In the data rows, the value 128 means zero.
Some points:
[120 173 131 102 106 180 118 126 202 134 146 123 120 140 110  96 154 166  79 175 128 108  83 138 144 154 111 121 119 100 170 151 159 165 104 143 134 193  99 133 117 109  95 171 113 114 169 132 114  57 143  25 196 120 167 188 147 110 126 162 118 127 152 121]
[ 87 133 135  96 127 127 128 100 100 113 187 127  70 103  95 174 123 138  96 161 107  78 132 116  62  90 120 121 138 107 133 165 164  55 131 113 157 104 125 169 150  51  44 165 171 102 155 137  87 147 111 149 148 163 116 172 130 174 155  86  69 120 115 163]
[128  85 172  94 111 132 129 107  93  85 203 122 133  62 142 148 155  91 144 183 139 146 147 142 134 134  84 185 109 135  77 102 133 112 178 114  93 136  89 186 134 158 142 161 114 103  74 122 112 123  99 132 113  97  84 113 123 164 169  92 107  90  81 104]
[162 111 127 151 135  97  94 133 139 119  35 112  89 158 118  77 138 137 143 105 156 211 121 144 168 121 126 108 156 124 171 127  64 116 125 119 141  85 209 100 131 166 161  95 115 185 154 138 154 153 177 108  68  97 140 125 156 131 100 194 181 147 164 107]
[ 85 143 146 135 159 196 169 117 128 165  30 173  92 124  58 125 169 131 125  82 143 149 148 140 145  94 138  30 124 123 191 114 186 155  83 134 172  74 193 126 119 184 140 133 131 159 144  98 135 102 143  90 111 147 130 170 130 172 162 124 145 129 121 113]
[126 112 145  96 189 160 169 119 111 116 221 124 143 114 137 131 145 124  88 181 112  92 152 108  88 139 127 178 122 107 109 131 178 136 145  89  93 105  81 139 107 127 125 148 112  63 111 142  87 156 142 151 118 122 109 153 119 153 142  73  88 129  61 148]
[110 146 110 132 139 103 121  99 168 146 107  87  91 141 122  99 128 158 137  76 193 176  74 155 133 125 169 133 141 160 174 144 108 171 151 159 173 138 164 107  76 179 123 107 119 181 131  88 166  92 154 102 131 144 142  88 172  57  96 164 192 160 171 122]
[ 75 133  98 111 124 137 163 138 142 141  15 142 130 159  94  41 164 159  99 142 162 146 131 187 116  89 125  58 109 135 140 186 134 143 122 143 172  79 188 130 151 177 137 147 124 121 139  96 138 144 152  93 132 155 132 131 129 133 111 199 147 157 156 148]
[127 105  95 103 158 110  72 153 113 140  84 153 127 143 168 173  94  81 135  85 129  94 222  52 132 103 160  64 154 135  80 182  67 161 140 182 111 103 121 134 201 115 126 103 215 138 105  78 109 179 151 191  71  99 149 126 126 116 151 137 157 157 145 142]
[151 168 138 141 121 149 150 115 193 156 144 102 160 113 122  90 191 154 106 115 136 115 104 120 109 166 125 156 157 162 137 103 167 144 103 154 151 185 149 169 122  90  95 129  65 114 143 131 135  57  97  51 166 176 140 123 145 112 105 133  63 155 117 222]
[ 94 123 119 152 141 110  78 153 103 114  54 133 151 208 135 129  85 100 157  56 114 169 140 113 152 128 141  88 128 135 110 212 101 141 103 145  99 123 169  91 187 179 138  82 128 173 127  81 127 199 118 187  70 123 133 109 161 104 120 116 153  92 197 147]
[192 106 116 152  81  67  38 176 133 151 104 106 159 147 152 178  71  90 150  73 110 116 116 112 108 141 142 133 185 171 117 125  96 140  70 152 136 158 164  63 157 162 158  86 137 161 120 192 144 130 126 186 126 121 145  79 140  69 113 159 145 141 144  78]
[128  96 141 148  87 109 156  56 119  93 172  92 152  93 158 135 104  95  71 144 120 162 148 120 203 141 111 186 104 131  89  70 127  87 151 117  95 128  72 128  93 100 172 157  74 112  90 173 134 147 126 143 123 102  78  90  87 141 143 118 102  86  82  93]
[163  82 102 173 108 119 176 143 171 128 156 126 146 140 103  96 142 159 153 144 167 123  74 126 121 163 145 158 149 127 114  65  81 138 106 172 146 145 129  87  49 114 100 111 129 163 160 161 174  57 145  78 173 181 141 124 211  85 104 157 110  92 117 123]
[117 132 131 103 166 118 115 132 158 151  14 159 107 144 113 107 148 160 132 111 125 205 122 163 140  98 144  79 117  99 180 156  90 119 124 165 179  82 199 104 128 131 184 115 119 133 121  93 138 170 143 130  98 156 131 111 137 135 114 189 180 104 180 115]
[177 108 131 164  95  78  94 144 134 175  88  78 148 181 158 131 119  98 178  45 123 161  93 110 136 127 161 125 129 156 114 124  42 164 104 155 107 128 146  97 165 170 148 108 128 171 141 120 167 154 188 149 124  91 164  91 142 116  88 162 164 129 168  89]
[153 149  94 178  99 125 175 135 182 133 136 121 159 145 119  99 184 163 162 113 147 112 103 139 116 185 144 223 125 178 144 112 144 143  91 131 183 141 137  82 109 117  94 108 122 139 128 171 148  40 138  93 192 108 121 138 139 103 114 123 179 150 169  81]
[ 57 101 167 122 172 168 142 113 115 104 173 192  95 123 128 126 137 115 106 149  88 148 153 127 129  90  80 124  64 149 110 105 145  76 175  68  97  86 107 181 105 139 171 163 105 126  82 135  79 164 110 147 103  56  83 125 100 169 142 129 118 152 118 132]
[107  73 158  98  81 137 148  93  88 101 170 104 137  57 166 131 118  97 137 139  96 115 190 153 192 144  81 153  85 112 117  80 147 112 176 111  94  92 113 151  97 150 155 130  99 113 116 149 128 160 125 153  96  69  85  80  69 130  82 112 128  55  88  96]
[133 105 128  86 101 129 158 109 105  92 179 147  81  76 138 144 121 132 139 141 147 138 176 107 111 119 113 151  72 124 121 150 166 120 170  83  51  87  62 132 114 135 142 168 106 104 102 185  81 153  83 126 109  97 100 104  93 141 119  98  74 106  55 112]
[141 197 106 134 186 158 182 117 101 136 204 165 103 125 103 119 171 119 134 176 108 107  86 161 133 124  81  77 122  88 182 160 194 120 143 146 145 121 113 208 122  67  92 166 144  86 165 143 131 113 109  84 163 164 145 132 131 131 146 101 116 190 116 133]
[124 174 116  88 160 127 167 194  89 110 156 157 136 132  99 160  85 133  80 173  88  89 144  57  94  81  98 113 119 104 125 182 159 123 134 100  77  91 114 174 204 126 135 134 186 107 161  14  93 154  86 132 104 150 134 174 111 145 163  92 101 131 134 160]
[140 146 144 105 154 189 149 111 120 150  30 138 123  98  96 103 190 201 114  76 166 134  96 191 100 117  73  58  81  84 138  99 137 133 137 138 144 139 184 113  97 143 105  86 105 153 143  80 119 157 153 108 179 144  87 178  77  83 147 169 118 150 167 114]
[115  89 203 134 100 137 179  98  85  47 137 122 107 111 191 173  98  79  93 149 134 178 165 146 153 131 109 153 108 130  78 108 110  68 151 117 103 139  88 116  93 132 198 154 113  89 102 167  92 142 136 149 115  64 105  73 106 126 138  84 121 103 102 102]
[188 137 100 175 105  43  71 130 149 185 166 102 185 187 166 198  56 108 167 127 126  94 119  96 135 152 170 190 158 176  80  87 132 148 134 136 118 164 115 114 149 165  78  68 143 133 108 193 141  79 142 146 158 166 147 119 141  75 118 156 118 121 121 115]
[ 99 127 142  97 167 161  96 141  93 133  42 156  96 123  78 138 100  87 121 129  92 126 122 126 136  94 138  77 123  76 168 182 113  66 173 117 128  42 168 138 160  97 163 159 128 124 111 132 121 212  96 148  20 144 132 167 102 154 159 141 139 147 154 164]
[ 88 173 119 108 152 141 145 102  99 131 188 170  74  75 108 146 136  97 108 158  59  80 117 113  78  83 121 131 133 101 107 140 129  78 121  69 149 101  94 117 115  78  49 155 159  97 135  85 110 139  76 108 110 180 121 146 117 156 157 101  69 155 118 164]
[149 141 110 149  83 107 118 118 156  96 129 112 139 142 150  68 128 178 176 122 180 115 110 199 125 139 160 153 159 167 168  79 138 166  54 142 130 188 137 133 124 115 113 125  67 136 117 111 195  95 173  94 162 161 205 145 159 114 120 155 173 153 156 102]
[165 132 121 153 157 138 146 129 160 129 164  64 118 156  88  76 150 156 149 163 165  71 119 132 128 175 149 161 144 137 170  94 118 177 123 151 111 217 134 116  86 109 102 165 146 141 125 131 126  74 113 110 240 188 112 129 134 150 105  94  79 129 167 130]
[142 153  85 125 136 184 149 122 136 163 174  97 149 131 114 136 152 217 147 167 141 113 132 173 121 167 166 164 150  90 105  74 160 149 123 149 136 156 107  86  98  84  98 138 101 102 181  82 133  57  86 116 219 124 141 131 180 159 142 128 122 152 107 158]
[122  92  79 125 118  87  52 196 139 155  55 118 185 136 146 186  51  69 180  88 107 144  84  78 130 136 172  92 144 145 110 177  94 115  92 135 115 189 126 124 145 133 141  63 159 166 127 129 126 166 146 164  77 109 129 137 119 172 102 126 218 136 115 118]
[ 96 162 129 150 131  85  72 212 105 146 174 160 154 124 164 129  77 100 141 115  84  92 157  63 107 141 132 112 160 131 114 132 122 155 146  89 169 179  49 106 235  98 156  73 232 133 139 129 200 116 113 202 125  94 169 162 100 122 148  71 110 117  71 192]
[161 115 186 145  76 115 105  92  95  87 186 141 166 110 184 164 138 131  78 161 131 116 143 116 146 133 108 173 136 126  81 107 119 127 139  86 116 126  81 175  85 123 144 151 114  80  96 207  77 135 127 177  83 113 106  90  92 123 124  78 118  63  94 117]
There is one direction along which these points spread out most. Take the direction at right angles to it along which they spread out most. Then take the direction at right angles to both along which they spread out most. Go by this last direction. How many in every 100 of the points above lie lower along it than each point below? Answers are rounded to whole numbers. More than half of the points above lie lower than the first one.
[ 85 143 146 135 159 196 169 117 128 165  30 173  92 124  58 125 169 131 125  82 143 149 148 140 145  94 138  30 124 123 191 114 186 155  83 134 172  74 193 126 119 184 140 133 131 159 144  98 135 102 143  90 111 147 130 170 130 172 162 124 145 129 121 113] : 97
[151 168 138 141 121 149 150 115 193 156 144 102 160 113 122  90 191 154 106 115 136 115 104 120 109 166 125 156 157 162 137 103 167 144 103 154 151 185 149 169 122  90  95 129  65 114 143 131 135  57  97  51 166 176 140 123 145 112 105 133  63 155 117 222] : 61
[ 99 127 142  97 167 161  96 141  93 133  42 156  96 123  78 138 100  87 121 129  92 126 122 126 136  94 138  77 123  76 168 182 113  66 173 117 128  42 168 138 160  97 163 159 128 124 111 132 121 212  96 148  20 144 132 167 102 154 159 141 139 147 154 164] : 91
[110 146 110 132 139 103 121  99 168 146 107  87  91 141 122  99 128 158 137  76 193 176  74 155 133 125 169 133 141 160 174 144 108 171 151 159 173 138 164 107  76 179 123 107 119 181 131  88 166  92 154 102 131 144 142  88 172  57  96 164 192 160 171 122] : 52
[141 197 106 134 186 158 182 117 101 136 204 165 103 125 103 119 171 119 134 176 108 107  86 161 133 124  81  77 122  88 182 160 194 120 143 146 145 121 113 208 122  67  92 166 144  86 165 143 131 113 109  84 163 164 145 132 131 131 146 101 116 190 116 133] : 85
[124 174 116  88 160 127 167 194  89 110 156 157 136 132  99 160  85 133  80 173  88  89 144  57  94  81  98 113 119 104 125 182 159 123 134 100  77  91 114 174 204 126 135 134 186 107 161  14  93 154  86 132 104 150 134 174 111 145 163  92 101 131 134 160] : 79
[188 137 100 175 105  43  71 130 149 185 166 102 185 187 166 198  56 108 167 127 126  94 119  96 135 152 170 190 158 176  80  87 132 148 134 136 118 164 115 114 149 165  78  68 143 133 108 193 141  79 142 146 158 166 147 119 141  75 118 156 118 121 121 115] : 0
[165 132 121 153 157 138 146 129 160 129 164  64 118 156  88  76 150 156 149 163 165  71 119 132 128 175 149 161 144 137 170  94 118 177 123 151 111 217 134 116  86 109 102 165 146 141 125 131 126  74 113 110 240 188 112 129 134 150 105  94  79 129 167 130] : 39
[ 75 133  98 111 124 137 163 138 142 141  15 142 130 159  94  41 164 159  99 142 162 146 131 187 116  89 125  58 109 135 140 186 134 143 122 143 172  79 188 130 151 177 137 147 124 121 139  96 138 144 152  93 132 155 132 131 129 133 111 199 147 157 156 148] : 94
[120 173 131 102 106 180 118 126 202 134 146 123 120 140 110  96 154 166  79 175 128 108  83 138 144 154 111 121 119 100 170 151 159 165 104 143 134 193  99 133 117 109  95 171 113 114 169 132 114  57 143  25 196 120 167 188 147 110 126 162 118 127 152 121] : 67
[117 132 131 103 166 118 115 132 158 151  14 159 107 144 113 107 148 160 132 111 125 205 122 163 140  98 144  79 117  99 180 156  90 119 124 165 179  82 199 104 128 131 184 115 119 133 121  93 138 170 143 130  98 156 131 111 137 135 114 189 180 104 180 115] : 82
[153 149  94 178  99 125 175 135 182 133 136 121 159 145 119  99 184 163 162 113 147 112 103 139 116 185 144 223 125 178 144 112 144 143  91 131 183 141 137  82 109 117  94 108 122 139 128 171 148  40 138  93 192 108 121 138 139 103 114 123 179 150 169  81] : 27
[115  89 203 134 100 137 179  98  85  47 137 122 107 111 191 173  98  79  93 149 134 178 165 146 153 131 109 153 108 130  78 108 110  68 151 117 103 139  88 116  93 132 198 154 113  89 102 167  92 142 136 149 115  64 105  73 106 126 138  84 121 103 102 102] : 15
